A single turn carries every row of the set below to another of its rows. Some are shown first; where does it send the rows asked next?
rized: [ 17   3  -6 -21  33  -5  -7 -23  43  15  -6 -15 -11  11  -1 -17]
rugug: [  9  23 -16  26 -26 -25   1 -28  35 -13   4   8 -16   5  13  22]
lasu: [ 15   0  -8 -13  25   6  10 -21  43   5   0 -17  -7  19 -21 -25]
Tati: [ 12  -9  -5  10  -2  -1  20 -55  34 -14   2   5  27  11 -13 -14]
daba: [  8   2 -13  -2  19  -3 -21 -35  29  19 -22 -13   2 -18  15  -6]
fuz: [ 22  23 -14  28 -26 -31   3 -31  30 -12   1  -3 -20   9   8  21]
mok: [ 20  17   6  13  19   6  -5 -27  31  12   5  -3 -11  11 -26 -38]
Sufa: [ 18  15  -3   1  25  -2 -19 -23  25  31   6  -7 -11  -9  -4 -27]
vinor: [ 10  23 -39  22 -25   1   0   4  35   9  14 -10 -11  -2   1  22]
nobi: [ -2 -13  -9   3   1 -15 -13 -47  19   2 -24   5  18 -10   9  -6]
maf: [ 21   7   5  11  11   1  20 -42  38  -5  19  -6  13  13 -20 -32]
veram: [ 20  18 -15  18 -30 -35  22  -4  14   4  30  -9  -6  -6  -5   0]
mura: [ 14  13  -2   9  17  10   7 -15  35  12   8 -22   0   1 -25 -40]
Sut: [ 19  23 -29  26 -21  -9   6 -25  37  -4  -8 -13 -19   3   3  32]
Voze: [  9  23 -33  20 -25  -8   8  12  27  10  32  -7  -5  -4  -4   6]
zivu: [ 17  13 -10   2  25   7 -13 -18  34  23  -7 -28  -6 -12  -3 -23]
Kipom: [  8 -14 -15   2   1  -2   6 -54  27   2 -13   5  29  -5   6   3]
ket: [  8  21 -22  30 -29 -21  -7 -19  35 -12  11   9 -13  14  10  23]
mub: [  9   1   0  19   3   9   9 -36  29  -2  -4  11   2  16 -34 -32]
nusus: [ 28  17   3   1  27   3   9 -28  37  16  23 -20   5   1  -9 -29]
vili: [ 14  26 -38  18 -19   2   9   0  38   8  10 -16 -15 -11   0  22]
gisin: [ 10  26 -31  22 -21  -6   3 -20  40  -4  -5  -4 -18  -3  10  30]
lilur: [ 19  20  -4  23 -28 -44  10 -20  17  -9  21  -2 -12   7   5   6]
pimiv: [  8  -8  -9 -25  24 -17 -10 -30  31  12 -11  -3   0   4  12  -8]
Geter: [  9  23 -14  20 -29 -29  23  -1  23  -5  35  -4  -6  -5  -6  -4]
pil: [  9  22  -8  25 -31 -36  13 -19  27 -17  22   9 -10   2   4   5]
bab: [ -4 -15 -17  -1  -2  -3  -8 -37  12  16 -17  17  16 -14   0  -6]
Tebi: [  0 -22 -11 -21   9 -21   0 -34  22   6  -8   7  11   4   6 -10]
Roz: [ 10  20 -14  28 -31 -31   1 -11  26 -10  29   8  -8  12   3   7]
Femav: [  5 -13 -10 -11  11   1  23 -24  36  -2   2  -4   5  20 -27 -27]
nemez: [  5  -4   2  15   1  -1  16 -28  26  -7   5  -7  13   8 -31 -42]
sike: [ 20  23 -39  19 -22  -1  16  -5  32   8   1 -22 -14  -7  -8  25]
fop: [  8   1 -13  -6  14  -7 -21 -26  16  31  -7   4   3 -21  10 -12]
Kesu: [  8  21 -19  25 -29 -23   8   5  23  -2  38   0  -6   6  -4   0]
Murob: [ -2 -16 -11  13  -7   4   7 -42  20   2 -14  18  14   4 -22 -17]
mozog: [ 14  -4 -20  -8  15   0  -5 -41  27  20  -7  -9  20 -20  18   4]
sav: [  8  24 -33  25 -25  -6  -8  -8  40  -1   5  -2 -12   6   7  29]
Kub: [ 26  10 -12  -7  29   0  -3 -28  31  27  10 -22   7 -16  10 -13]
tes: [ -3 -16  -2  11  -9 -14   8 -43  20 -12 -10   7  24   2 -13 -24]
Teb: [ 19  19 -31  17 -25 -13  25   5  20  11  21 -21  -7 -12 -11   8]
dula: [ -1 -24 -10 -17   3 -11  18 -30  26  -3  -3   4  17  11 -14 -17]
Tuk: [ 12  25 -29  18 -23  -7  20  10  28   8  29 -14  -8 -13  -8   4]

rugug -> gisin
Roz -> ket
mub -> Murob
Now find these:
tes -> nobi
Sut -> sike
Kipom -> mozog
dula -> Tebi

A single turn carries every row of the set below to another of its rows. Some are shown first; where does it send the rows asked next?
geko: [  4  15  -5  -3 -15  17  -1  14 -22  16 -23 -21  29  19  10  14 -25  27
  30  -3  -2  30  16  -6  17  13 -31]
gufig: [ 12   3 -18 -10  -2  -1 -27 -15 -30   5   5 -28  22   6 -37  -5  -6  30
   8 -35  -6  47 -13   1   0  10  22]
moze: [ 10   3   5  24 -18  -6 -14  -7  -2 -19 -16 -36   7  18  19   9 -41  28
  34 -11  -2  -6  27   8  -3  19 -21]
gaked: [ -8  -6   6  11   1   9   7  13 -22 -11   2 -22  24  39  -2   0 -12   6
  31  -8 -11  26  10  -4  16  18 -32]
Pupek: [-12   2   7  -6  18  10 -31 -25 -22   6 -27 -30  26   5   9  24 -27  44
  -1 -40  20   8  15 -19 -12  -4  13]
taf: [ 39  10 -17  33 -22  -5 -28  -1   4   1 -14 -31  21  15  -6   7 -26  21
  22 -11 -11  18  12  24  -4  19  -5]
mivop: [-11  -3  -6 -28   9   3 -20 -14 -21  -8  -2 -52  13  22  -3  -3 -35  56
  21 -45 -12  35   7 -15   0  -1  -9]
Kore: [ 31   3  -6  30 -18   3 -23   4 -14  -3 -10 -42  12  24  15   0 -34  35
  40 -24 -18  16  14   9   8  17 -36]
sov: [  3   0  13 -12  -9  -8   0 -34  -2  30   1 -25 -15  -1  19  36 -29  26
 -11 -15   6  41   8 -15  10  13  -6]
tosa: [  2 -13  15  -8   2  -9  10 -26   2  13  22 -50 -12  19  15  16 -28  21
  -9 -24 -13  48  -1 -11   6  15 -26]
moku: [ -2   2  -5   9  -3   4   6   8  -1  -6  -4 -17  33  32 -17   5  -8  -3
  16   6   3  23  10   8   3  20 -10]
vedo: [ -1 -15 -29   5  32   6 -45 -21   9  -2   8 -33  17  28 -14   6 -11  32
  -4 -25  27  27   3   3 -12   9   6]
balo: [ -3 -13  -1  41   4   8   8  -5 -39   2  -3  -9 -15  10  28  19  -9  34
   7  -9 -35  20  -4   4  10  11   6]
Gedi: [  7 -12 -13  38  10  19   1   0 -27  14  -1 -35  -7  14  39  13 -17  50
   4  -8 -33  26  -9   9   7  11 -16]
loze: [ -6 -28 -12  15  35  15 -47 -10 -24  -9  17 -31   3  35  -2  -1 -15  39
  19 -47   2  34  -1 -13   7   7 -21]
vivem: [ -1 -13 -16  17  38   8 -38 -23  -8   7  -3 -28  25  32  -9  10   1  29
  -9 -33  25  16   3 -11 -10   3  12]
galir: [ -8  -9  16  11  17  15 -42 -16 -44   0 -17 -14  20   3  -2  20 -20  32
   6 -59   0  21   7 -19   1  -3  13]
pul: [ 24   5 -26  21   5 -11  -2 -47 -12   8  31 -27  14   1  12   9  -1  37
   9 -17 -20  22  -3  -5  21  13 -33]
pepul: [ -6  -8   0  24   4  11  15  -5 -13  -4  -6 -46   0   7  37  18 -31  43
  -3  -2 -29  14  -2  13  -9  11  -4]
nen: [ 26   9  -4  18 -12   0 -14 -41 -12  -1  18 -30  24 -31  13  21 -31  31
   0 -31 -31  26  -2   7  10  10 -23]
ribos: [ 13 -15  14   3  -2 -10  -1 -27   0  12  25 -33  -7  11  -7  19 -18   4
 -17 -28 -18  56  -9  -3   6  16  -3]
noli: [ -5  -2 -15  27   3   2  15 -16 -12   9 -11 -21  -7   9  29  25 -11  40
  -6  12 -12   7   3   9  -5  14  15]
Defe: [-10 -12 -19   8  26   4 -33 -26  -4  -9  14 -27  14  18 -17   1  -7  18
  -3 -14  37  17  -3   1 -12  17   9]
mas: [ -6 -12   1  11  11  12 -56 -16 -37  -3  -6   4   2   0  -7  22 -25  30
  16 -51   5  32   7 -11   9   3  13]
meru: [-16 -26  -2  14  30  12 -35 -16 -38 -18  23 -28   0  26   1  -8 -13  29
  19 -36  15  22  -5 -15   8  14 -25]
sonus: [  4 -13   3  41  -2  12   3  -1 -21  -7  -1 -25   0  -2  14  18 -20  22
  -9 -11 -42  26 -10  21  -6  11  18]
Nedif: [ 22  -1   9  42 -21  -5 -26  -3 -14 -22 -11 -15   8  11  -4  11 -31   7
  29 -22 -15   5  18  17   0  20  -1]
nasi: [ 26   6 -27  24   4 -12  -5 -48  -8   9  30 -22  14  -2   4  12   2  32
   4 -16 -19  23  -4   0  17  13 -24]
tof: [ -4  -2  -2 -14  20   6 -19 -13 -22   5  -9 -59  31  30  -3  -1 -18  52
   6 -48  -8  28   2 -19  -8  -6  -6]
kaned: [ 15  13  -6   9 -20  15 -12  15 -24  17 -19  -3  34  11 -11  17 -15   7
  23  -9  -7  40   8   5  16  13  -8]
Dut: [ -4  -1   0  17   1  27 -17  11   2   0 -14 -24  35  15  13  20 -34   5
  12   5  21  18  16   9   0  18 -29]
Kugi: [ -4   4 -15 -27   5   5 -14 -16 -34   5   3 -52  15  22  -3 -10 -22  57
  23 -31   1  35  -2 -16   6   6 -16]
nitun: [-16  -1 -11 -14  15   9 -41 -26 -13   4 -17 -21   7   4  13  25 -37  52
  11 -28  30  16  20 -15  -4   3   3]
siz: [  3  -4   3  32   5  -7  -9 -52 -15 -15  27 -10   7 -17  20  22 -18  19
   5 -23  -9   4   6  -4  14  14 -24]
bev: [  2  -9  12  33   2  30 -26  20 -20  -6  -5 -10  29  14   6  18 -27  -3
  20 -16   1  30   8   6  12  19 -30]
kul: [ -8 -22  -2  21  41  14 -40 -15 -31   2   4 -32  16  36   5   2  -2  38
   6 -48  10  18   1 -23   3   0 -14]
dit: [  9 -23  13  19  12   7 -18 -23  -7  22  22 -26 -19  12  27  27 -22  17
  -8 -27   1  49  -3 -13  18  16 -34]
gezin: [ 22  11  -7  13 -11   0 -11 -43  -8   0  15 -37  25 -29  19  21 -35  37
   1 -26 -27  22   0   5   8   8 -29]
roro: [  3  -3 -11 -14   3  -1 -32 -15 -15  -6   0 -29  22   9 -35   4 -20  30
   7 -45 -14  42   0   4  -7   4  28]
Puvor: [ 16  -6 -23  42   5  13  -2  -4  -8  17  -6 -26   3   7  18  20  -9  35
 -13   2 -23  28 -11  21  -6  13  13]
kudo: [  3  -1  -1  27   5 -10  -8 -55  -8 -15  25 -12   9 -19  20  25 -19  19
   0 -15  -3   1   8   0   9  15 -21]
nozi: [  9  -4  -4  -1  15   4 -28 -13 -23   4  -6 -41  35  20 -27   0  -6  31
  -3 -52 -15  37  -6  -7  -8  -3  20]
razir: [ 14 -16   2  15   9   1 -19 -29  11  26  17 -24 -10   6  14  34 -19   9
 -22 -15  14  46  -3  -4   5  19 -13]
Dizam: [-11   5  -5 -11   6  19 -39 -22 -17   4 -15 -35  17 -13  12  18 -45  45
   4 -23  34  18   8  -6  -9   9  -2]
desil: [ -3  -9   9  13   1  24 -54 -11 -47  -4  -3 -11  10 -17  -4  14 -34  25
  13 -49   6  34  -4  -5   5   8   2]
bonez: [ 24   8 -20  29 -13 -13 -15 -13   2  -1 -14 -23   6  31   6   7 -16  26
  31   2   9  -2  23   8   2  22 -12]
rikop: [  8  -9  22   3  -9  -3  -9 -26 -24  25   8 -10 -20  -3  11  34 -24  15
  -5 -32 -13  51   0 -16  19  11  -7]
vup: [ 27  -2  -6  43 -12  -7 -22  -2 -24  -7  -5 -12  -3  31   4   3 -12  20
  43 -19 -14   8  16   3  17  22 -20]

rikop -> ribos
pepul -> Gedi
Pupek -> tof
Now find these:
siz -> nen
bev -> kaned
nitun -> mivop
taf -> bonez
Defe -> Dizam

